One turn moves every row onto another: examples first, then more rows asked:
zam: [-30   0 -38  18  18 -16   0  13 -22 -34 -22 -16   9 -20 -11 -25  -7   5
  -3  11  12 -26 -14  20  -2  10 -41 -15  -7  19 -16  -3 -17 -16   9  -9
   6  12 -18 -14 -15  -7  23 -25  18 -18  11]
padi: [ -6   4 -15  -6 -27 -14  15 -13 -11 -11 -32 -33 -12 -10   9  -4  10  23
   7  37  31 -11  -3  22 -14  -8 -46 -19 -12  -1  12  -9  27   4  18  -2
   8  25 -26   3   9  13   2  -9  -5   1  12]
kupir: [-20  -6   2   6  -3   0  23  -7 -12 -25 -19  -8 -21 -10   1 -13  11   8
 -27  -5  17 -29  -4  32  17  16 -37  29  -6  -6  -6 -27  30   7  -6 -17
  -1  32  -6  10   6  17  32  -2   3  10  18]
bigi: [-13  -5  -5  -3  -9  -3  22 -10   2 -29 -33  -3 -17 -17  -7  -6  19   5
 -31   7  23 -27 -11  20  18  10 -46  20  -2  -5   0 -19  28  -5   4   0
   2  38   1   6  15  19  34  -9   3   9   7]
Donek: [ -1  -5  -2  22  32   1  20  11  10  -4  -7 -16  -6 -19  31  -8   4 -16
 -19  22  37 -11 -28  43   5  18 -44   1  -9   6  12 -34 -12   4 -11  15
   1  -3  -4  -7   8   6  -6 -18 -24  -3  -7]
niz: [-24   0   4  -8  -1  -5  23  -6  -9 -26 -31 -14 -16 -16  -6  -6  11   6
 -21   7  23 -27 -13  29  22   2 -34  34   6  -6  -6 -23  21  -4   4  -9
   2  38  -2   6   7  21  25  -8  -1  20  22]
kova: [-22 -11 -31   4  28   3   9  15 -27 -26 -12   0  19  -1  24 -13  -8   9
 -11  35  18 -13  -2  33   8  -4 -45  32  -1 -14   3  -2  11  -5 -10 -28
 -11  17  12   8 -11  -9   7  24 -32  -1  15]
sibor: [ -8  -3 -26  22  -9  -9 -10  14  -7 -34 -11  21   6  -9  11 -39  -5   3
  11  20  38 -22  14  33   5  11 -56  -3 -35  18 -17 -31   2  -9  -8 -11
 -15   9  -9   1  14 -11   9  -8 -22 -12   1]
mima: [-34   3 -27  17   3  -2  13  30 -23 -25 -21 -11  11 -32 -13 -29   0   8
  -1  14   4 -25 -10  25  -7  14 -34  -8  -3  16 -14  -5 -21 -12  17   6
  -1   3 -14 -15 -13 -15  21 -22   9 -17  10]
bakip: [-24  -5 -27  13  24  18   8  19 -18 -18 -13   0   8   0  13  -3 -15   9
 -20  30  15 -14 -11  26   5   7 -46  35   7  -3   4   1  15  -3 -13 -20
   3  17  16   8 -19  -1   3  20 -33  10  16]
dum: [ -9 -16  -8  15  28   8  33   5 -10   3 -15 -35   8  -9  36  -8  18 -14
 -23  16  25  -8 -26  39   4   2 -54  -4   0 -12   3 -19 -10  -3  -9  22
   3   0  -3   0   6  -9  -7  -8 -16  13  -3]
gileg: [-12  -5 -34   8   3  -9 -10  12  -7 -44 -19  15   4  -6  14 -34  -5   0
   5  17  42 -18   5  35   6  -1 -44   4 -29  15 -35 -35  -3 -11  -5 -15
  -9   7  -9 -13  15 -15   2 -12 -14   0  -5]
lib: [  4  -8 -45  16  -3  -3 -14   9  -3 -36 -18  17  -1   1  11 -35 -10  -8
  -2  17  43  -8   7  33  -4   2 -45  -2 -21   9 -22 -33  -3 -10   0 -21
  -6  11   3  -3  16  -7  13  -4 -25  -4 -13]
dinis: [-18  -2 -29   1  22   4   0   5 -15 -33 -10  -8  10   1  14 -15 -16   8
 -10  36  23  -2  -2  31   6  -8 -47  38   2   0   1  -6  13   8 -11 -25
   3  18  13   9 -12  -2  -3  20 -34  14  10]
foran: [  0   9 -14   4 -26 -12  19  -9 -17   1 -36 -26 -10  -3  11 -12   4   8
  12  36  24 -20  -5  33 -22  -1 -44 -18 -10 -11  24  -8  20  -1  19 -12
   2  31 -22  12   1   8  10  -3 -12 -10  21]
katad: [ -8 -10 -14  17  34  13  28   9   1  -7 -17 -23   9 -14  39 -20  15   2
 -20   4  29 -16 -26  42  -5  12 -44 -17   0  14   0 -14 -14   3 -20  16
  12   4  -4 -19  -3 -10  -3 -17 -15   7  -5]
gomar: [-33   6 -22   8   7 -18  -1  17 -24 -28 -24 -26  14 -30 -11 -27  -8  16
  11  28   9 -18 -14  24   1   0 -36 -13  -4  22  -7  -2 -20  -8  13  -4
  -3  12 -21 -17 -17 -10  13 -24  10 -14  12]
lovo: [ -6   3 -23   6 -22  -8  19   0 -18  -1 -26 -29  -6 -10  15  -3   5  16
   6  37  24  -9  -4  19 -25   4 -46 -25 -10  -6  15  -1  17   1  29   3
  15  12 -24  10   5  11   4  -2 -12  -6  18]
deleb: [ -1  -3 -25   9 -27  -8  17  -1 -15 -11 -30 -38  -1  -6   1  -4  -1  20
   7  38  27  -8 -13  12 -10  -6 -53 -27  -5  -5  16  -3  23  -1  15 -12
   5  21 -23   0   1  13   6 -10 -10 -20   6]
per: [ -9 -13  -1  22  23   4  39   0   6  -9 -16 -21  -7 -24  35 -12  15  -5
 -17   9  30 -11 -29  36  -6  15 -42   0   4  12  11 -28  -5  19  -6  20
  10   0 -12   2   2  -3   4 -15   0  -4 -16]
tik: [ -3  -3 -13  16  14   8  21   8   1   3 -27 -33   0  -5  31  -8   6 -20
 -13  25  35 -17 -26  45  -4  12 -48 -10   3  -5   7 -32 -15   3 -12  26
  -3  -1 -15 -13  -5  -8  -7 -20 -16 -12  -2]
Paba: [-16  -4   4   9  -8   2  30   4  -6 -15 -26  -2 -23 -19   0  -3  17   7
 -26  -3  28 -29 -12  28  16  15 -39  18  -7 -14  -9 -26  23  -8   9  -8
   9  35  -5  10  10  29  27 -11  -6  15  18]
Nare: [-17  -6 -34   2  23  11  10   6 -13 -32  -9 -14  17   3   2 -14  -7   0
 -18  25  20 -12  -6  22   4  -8 -46  41  11  -2   9   1  10  -8  -6 -18
   6  16  14   9  -8   2  12  17 -35   3  21]
Kota: [ -3  -5 -37  19  -7   7  -5  19  -3 -34 -18  28   2  -1  21 -29  -1   0
   5  19  43 -25   1  29  -6   8 -50   0 -27   5 -29 -33   6  -9  -6 -11
  -3   1  -4  -9  15 -17   0   0 -29  -9  -2]
tis: [-35  -4 -26  10   5  -2   5  16 -31 -22 -18 -21   6 -27  -3 -31   4  20
   0  16   8 -35  -2  26  -7   0 -24 -16  -5  22   3   5 -17 -10   6  -2
  -8  12 -22 -15 -10  -7  26 -20  12 -14  22]

sibor goes to foran
bigi goes to lib
Paba goes to Kota
Where do these go?
Donek goes to tik
dinis goes to gomar

One turn moves every row onto another: examples first, then more rows asked:
gik: [ -4  27  -2  -5 -21 -10  10   5   5  25  12  14  -4 -17  18   3   6 -15]
vage: [-19   0 -10  12   1  14  19  13   6  16  -3  18  -3   5   7  20  -1 -12]
Tovim: [-11   3 -10  -7 -26 -27   6  15  -2 -11   6  12  -6   4 -23   4  -8  17]
depe: [  6 -11 -24  -3   2  20  18  15  -5  -5  -3 -16  -1 -24  -2   4  11  17]
Zik: [ -1  25  -8  -2   7 -16 -13  15  -2 -19  -1  13  -4  11   5  13 -23  19]
Lezip: [ 19  15 -24 -15   1   2   2  26 -14   7   6  -2  10 -35   5 -15   3  11]
Tosa: [ 12  20   0   5  11 -34   5   1  -1  -2   4   1 -23  -7 -14   4 -13  18]
Siz: [ 13 -11  -8  -4  24   5  -3  24  -3 -19  -5  -7  -2   1  -1 -16  -3  14]
fesi: [ 21   4  -2  10  16   5   6   8  10  -6  15   8   1   2 -29  -2   5 -10]
zekil: [  8  16  -4  -4  19 -32   8   2  -6  -8   1   6 -24  -7 -10  -3 -10  21]
kan: [  0  -2 -20   1   4 -26   1 -11 -23   4   5  10  -3  14 -16   7 -21   8]
viko: [  6 -11 -11  37  -2   6   1  20  17  -1  -4  10   6 -15   1  -8  -9  11]
disir: [-11  22   0  -4 -18   3   8  27   4  10   0  24  -9  -1   0   2  10 -21]
nema: [  8 -15 -24  12  -4  -4  -8   6  -2   7  -8  -2  11 -21  25 -17 -12  24]
moli: [ 21   1  -5   1  -6  15 -11   0  24   5  11   5  25  -8  -4  10 -11 -13]
Suvag: [  0  -6 -15   0   7 -26  -1 -12 -10   1   3  16  -7  17 -21   5 -18   5]
Sulop: [  0 -11 -24  -8  14  21  22   5  -4  -2  -5 -13  -1 -21   1  10   8  14]
lezap: [ 16   9 -29 -18   0   0   3  23 -16  10  -2  -3   3 -29   7 -19  14  14]
Tak: [  0  25  -3  -9   6 -19 -17   6   2 -22   4  16  -4   9   6   5 -21  12]
Zak: [-10   7 -15 -10 -23 -26   3  11 -10 -12   9  18  -9   6 -21  -5  -1  13]
Mogu: [ 17  14  -3   1 -13  -1 -10  17 -10   1  16  -2  12 -21   2 -24  -1 -20]
tegi: [-15   0 -19 -16   3  -2   7   4  -3  25 -12   1  -7 -11  34  12  -3   9]
mub: [ -6  21 -10 -17   0   3   6  -7  -4  16  -6  -1 -22 -10  22  16  13  -5]
mim: [  4  -3   9 -13  -1 -20  19  12   0  22 -12   6 -17 -11  12 -21   2  -2]
vis: [-13  10 -35  11  -2   9   4   0   2   6  11   7  14 -33   5  18  -9   9]
sov: [ -8  -6  10   2  -5 -13  -2  19  22  23  -8  11  -4  -6  19  -4 -16 -11]
vudu: [  1 -19 -17   4  11  15 -14   7  25   8 -10  -6   0  -8  -9  18  -6  -5]
fari: [  6   2  -5  11  -4  -3  18  15 -17  23  -7   6 -15   0  22 -17  10  -3]
renun: [  9 -20 -21   1  13  13 -10   4  22  13  -7 -11   2 -19 -10  18  -7   3]
Kosu: [ 16   1  -1  -7  -8   4 -10   2  27  10  11  12  26 -11  -6   3 -12 -17]
bopuf: [ -3 -14 -10   0   3   7  10   6  -5  20 -18  19  -8  20   7   2   5 -10]
nop: [ -9  -2 -25 -34  -3  -4 -13   4  17  -3  10  -5   5 -18 -15  16   1   8]
sifa: [  1   2 -14   3 -18 -14  -9  -6  20  13   9  -2  11 -40  11  -2 -13  10]
Bodi: [ 11  14 -12  -6 -21 -15  -8  -9  -1 -10  -2   2 -14  17   2  11   4  26]
Loka: [ 19   3  -8   1 -14  -1 -15  18  -8   5  15  -1  19 -20  -1 -22  -9 -18]
Duneg: [ 17  -3  -3 -25  -5 -13 -29   4  10  -6   5 -12   4  -7   7 -17  -3   5]
nezav: [  0  11 -14 -10 -14 -11  -8 -11   3 -16   0   4 -19  14  -2  15   6  23]
davug: [  8  17 -32 -19   4   1   4   0 -18   2  24   7   9 -10 -19   2  12  -4]
nugo: [ 17  17 -22  34  -9   9   6   0  -6   8  14  10   6 -19   2  -4   7   1]
Pafi: [-18   5   4 -21   9 -10  -2   7   8  14  -8  10   2  -7  22   8 -23 -16]

vage goes to fari
Pafi goes to mub
Where do these go?
lezap goes to Kosu
Siz goes to Duneg
Tovim goes to kan
moli goes to depe
Tak goes to nezav
nema goes to sifa

One turn moves every row onto another: examples first, then more rows asked:
fivan: [ 26   6   5   6  15   6   4  -5  -8  -3  -8  -7   5   8  17  -9  11 -12
  27]
sirop: [ -6  11  -1 -21  -5  -5  12   0 -11 -35  17 -26 -23 -20 -10  -5  -8 -24
  -7]
bop: [ 17  28  -4 -35 -14  -7  -6   9 -10 -26  13 -12 -20 -32  -9 -15  12 -23
   0]
rig: [ 20   5  12  -6 -24 -14  -6   6   7 -16  33 -31  -1  -7  -7 -11   2 -18
  -5]
nepo: [ 19   3   9   5   0  21 -21  -4 -17 -19  -4 -19 -24 -12  22   8 -17 -41
   9]
rogum: [ 23   4   5   1 -17  -5  13  -1  10   1  20 -22   8  -6 -13 -17  17 -21
   2]
rog: [ -4   8   1  -6 -18  -5  23  -8  -1  -6 -13 -17   5 -17 -13 -24  11 -24
  27]
rit: [  4  22  -5 -28 -26 -19  -2  12 -18  -8  -9 -16 -36 -25  -9 -20   4 -14
  12]
manot: [ 27   0  11   1  -5  -9 -17  -6 -10  -7 -11 -17  -3  -3  14   1 -31 -50
 -11]
kot: [ 21  26   2 -31 -20 -15 -13   9   4  -6 -14  -4  -1 -26  -8 -23   4 -12
   9]
Zoful: [ 11  -8  12  13  -7  -2 -16   9 -23  -6 -15 -25 -16   0  25   4 -12 -44
   4]
Dov: [ 12   3   0  -1 -14  -6  28  -2  -3  -8  22 -29 -15 -13 -18 -17  13 -28
   3]
Retog: [-21  10   0 -21 -17 -14   8  -4  -9 -19 -18 -17 -25 -19 -10 -18 -17 -17
  10]
fud: [ 28   8  13   6  -8   7 -27 -12  -7  -5  -9 -16 -16  -5  12   7 -35 -34
  -1]
sut: [  7   0   6   3 -18 -10 -19  23   7  -7   3 -24   3   4   3 -11  11   0
   0]
finuv: [ 37  32 -12  -4 -21   5   4  -4  -5   2  18  -7 -23  -8   3  -1 -16 -13
  -5]
Kup: [  1  12   0  -8 -16  -9  32 -17  -4  -9   4 -24  -8 -19 -22 -24  -1 -31
  10]
zef: [  7   7  -2   1  14  -2  25 -17 -25  -9  -7 -16 -34   1  10  -3   1 -23
  23]
varad: [ 23  14   3  -7   3 -11  15 -21  -9   8 -25  -7  -8   6   0 -13 -22 -12
  16]
Gur: [ 30  22   0 -24 -27 -19 -13  13  -1  -2  12 -17 -22 -16 -13 -16   3 -13
 -10]
tugo: [ 17  17   0 -18 -22  -9 -15  26  -8  -7   1 -15 -14 -19   0 -18  24  -9
   9]
Vitam: [ 14  32 -17 -10 -11  18  12  -2 -17 -15  11  -2 -33 -22  12  -1  -3 -21
  11]
vob: [-15  17   5 -22 -23 -16  14  -9  -4 -21  -8 -26 -16 -23 -13 -19 -12 -25
  18]
Vem: [ 31   2   6  12   4 -11  11  -6 -10  10   7 -21 -24  19   7  -2  -4  -8
   3]
taga: [ 20  10  12  -1   0  17 -26 -12  -8 -14 -17 -11 -10 -13  15   3 -29 -37
   7]
liso: [ -8   8   5 -13 -12  -8 -12   8   7 -12 -29  -9  11 -11  -2 -21  -2  -3
  15]
gufib: [  8  33 -15  -6 -26   2  13  -4 -16   8 -17  -3 -34 -13   4 -12 -17 -14
  19]
fub: [ 22  13   7  -7   7  -6 -13 -12  12 -13 -22 -10   4  22   2  -1 -12 -12
  -3]
des: [ 34  15   1  -8  18   0  18 -24  -5 -13  12 -12 -11  -1   3  -3 -14 -24
   3]
Gis: [ 17   6  12   6 -12   5 -19 -10 -18  -1 -19 -20 -34  -3  14   4 -33 -37
   5]
Neled: [  8  -1   7   0   5   3 -12   3 -24 -23  -7 -20 -14 -13  24   4 -11 -56
   6]
nidi: [  3  18  -1 -17  16   4   3 -20  -3 -40 -13 -12 -16   5   4   3  -7 -28
   4]
moke: [ 17   4  11  -4   2   0 -20  -5 -14 -15 -18 -10   5 -10  20  -2 -22 -52
   6]
kam: [-10  11   8 -12 -21 -12  -4   4   5 -14 -19 -18  11 -15  -1 -24   1 -15
  27]
peli: [ -3  10   6 -16 -17 -13  15  -2  -7 -31  26 -37 -24 -21 -11 -10  -4 -28
   2]
Zopat: [ -5   7   2  -4   0 -10   2  -5  -8 -15 -36 -16 -28  23   6   1  -3 -14
  11]
Som: [ 24  35 -10  -5 -15  13  -4   0   2   2 -13   8   2 -13  12 -12  -3  -8
  16]
gufiv: [ 12   2   2   1  13   4  -9   4  -4 -26   0 -20 -18  24  12  10  14 -17
  -1]
seru: [ 18   5   4  -6 -13 -10  -6   7   4 -19  29 -26 -11  -2 -10  -5  -8 -14
 -24]
Vazel: [ 10   5   4   4 -24 -11  14   3   9   7  -5 -22   9  -5 -12 -25  17 -17
  18]
Relep: [ 25  22 -12   8 -25   8  -4  17  -8   8   7 -10 -20  -3  21  -4   9  -6
  10]
seled: [ 14  10   2  -8  -1 -12   5 -15  -3 -18  -2 -23 -33  22  -5   7 -18 -20
 -17]
bini: [ 10   1   9   7 -11 -11 -12  -2 -22  -1 -25 -19 -20  -3  14   1 -31 -46
   0]
sug: [  9   3  14   0 -28 -15 -15  15  10  -3   1 -29   8  -1  -1 -20  10  -6
  13]
gofet: [ 14   0  13  12  -9  10 -27   0 -19  -7 -19 -24 -29  -6  23   7 -16 -32
  14]

manot goes to Zoful
gufiv goes to fub
rogum goes to Vazel
Where do these go?
bop goes to Gur
seru goes to sut
fivan goes to varad
rig goes to sug
gufib goes to Vitam
taga goes to Gis

One turn moves every row onto another: examples first, then more rows asked:
goka: [ -7  11  22  -4  -1  12  -1 -17  -8  18  -1  -6  11 -11  20 -21]
Pagev: [  7   3  10  -8  18   3   8 -14 -20 -22   3  19 -11   2 -17   3]
liru: [-10   0  -3 -31  16   6   1   4 -24  -7 -11  24  -3 -19   1   8]
Far: [ -3   5  15  20  -1 -12 -16  14  -9  10  -1  27 -12 -27  -4  16]
bolom: [ 24  -5   7 -22  -3  13  -2   5  -1   6 -19  -9   4  -4   4  27]
Nezi: [ 22  -8  41  -2   5 -13  -1  -8  12  21  10  -4  -9 -18   6   6]
libi: [  7  12   5 -17   0  -8 -16   4 -29 -11   6  18   4 -22  20   5]
buka: [ 15 -13  -7 -18   2  18   4 -17  -3   6 -14   2  -3   8   0 -13]
limaz: [ 14 -19  30 -22   7  -7   8   5  13   7  -2   2  -3   0 -15  25]
bobut: [ 14 -22  27   4   4 -18   5  -3  -3  -3  22   8  -7 -10  -2  27]
vonur: [ 14  -7  -2 -35   6  -7   3   1   4 -19 -21   8   2 -13   7   1]
nakon: [ 10  18   9 -14  -2   0 -12  17 -11 -15   9  12  15 -37   9  -5]
Zil: [ -5 -23  13   1   4  -2  10 -16  14  24   5 -10   2   4   4   7]
Bip: [  7  23  20   2 -20 -11  11   5  -5 -15   2  15  -1 -19   1 -16]
kigib: [ -3  10  23  12  20  -8 -21  15   0  10   5  22   8 -25  -9  18]
tiko: [  3   7   6  -3   1   5  24 -15   8   8 -12  14   6  -1   0 -27]
vusok: [  5 -24   4  -8  13  11   9   5  23  -9   3   4 -17   5  -6   2]
Kivet: [  4 -14  24   5  13  -5   0   7  17 -15  14   5  -6   1  -2  27]
Vul: [-12   9  14   4   6 -17   8  10   6   7   4  26 -22 -34   3 -11]
vekim: [  3   1  25 -27   0 -15   1   1  -3  -7  12  25   7  10  -6 -19]
lozo: [-18 -14  20  -1  27   1 -17   7   9  24   4   9   7 -10  -3  18]
Tudu: [  7   7  40   9   1 -13 -16 -11 -13  10  -5   1  21 -25   2   6]
gib: [-19  -2  18   7  -2  -4  -1  -2   0  40   0  16   6 -21  -6 -10]
num: [ 24  -6  13 -31   3  12  -1   3  -1  -6   6  14   2 -16   1 -30]
Tir: [ -4 -20  10   1  18   4 -28  -4 -14   7  10 -15   7 -25  -8   8]
Miv: [-13  -1  14  11   1  28   0  -6  -6  27 -12  -5   4 -11  -6   3]
fazu: [  0  -3  16   3 -17 -10 -24   9  10  -1 -18   2  13 -18  13 -16]
radom: [  6  -1 -11  -2   8   3   5  15   3   3  11   6  -7   3 -33   7]
bolin: [ 40  -5   0  -8  -5  -9   1  -1  -2 -13 -13  16   2  -4  -1  12]
Nilu: [ -1   0   2  14   7   3  -2  -2  -4  -6  -7 -15   4  -7  -6  34]
Pape: [-14 -13  10  -7  12  16  28 -15  -7  10   6   3   5  -1 -12   0]
sotun: [ -2  14  10 -12  -4   3 -15  23   3  22   0   8  21 -32   7  -9]
Fuv: [ -3  16   6 -19  14  -6 -20   7  -9   1  -2  12 -12 -38  10 -15]
tuvek: [ 34  -9  15 -14   5   7  -3   0   2 -29  -7  17   0 -10  -5  -3]
gito: [-11   8  -2 -20 -10  14   3   1 -20  13   4  12   1 -18   7 -24]
zeva: [ -4   6  29   1   6  -6 -11  18   7  25  11   2 -19 -28 -11  13]

gib goes to gito
Nezi goes to Vul
Where do these go?
vekim goes to radom
Nilu goes to Tudu
num goes to vusok
kigib goes to nakon
Far goes to libi
limaz goes to zeva
goka goes to tiko

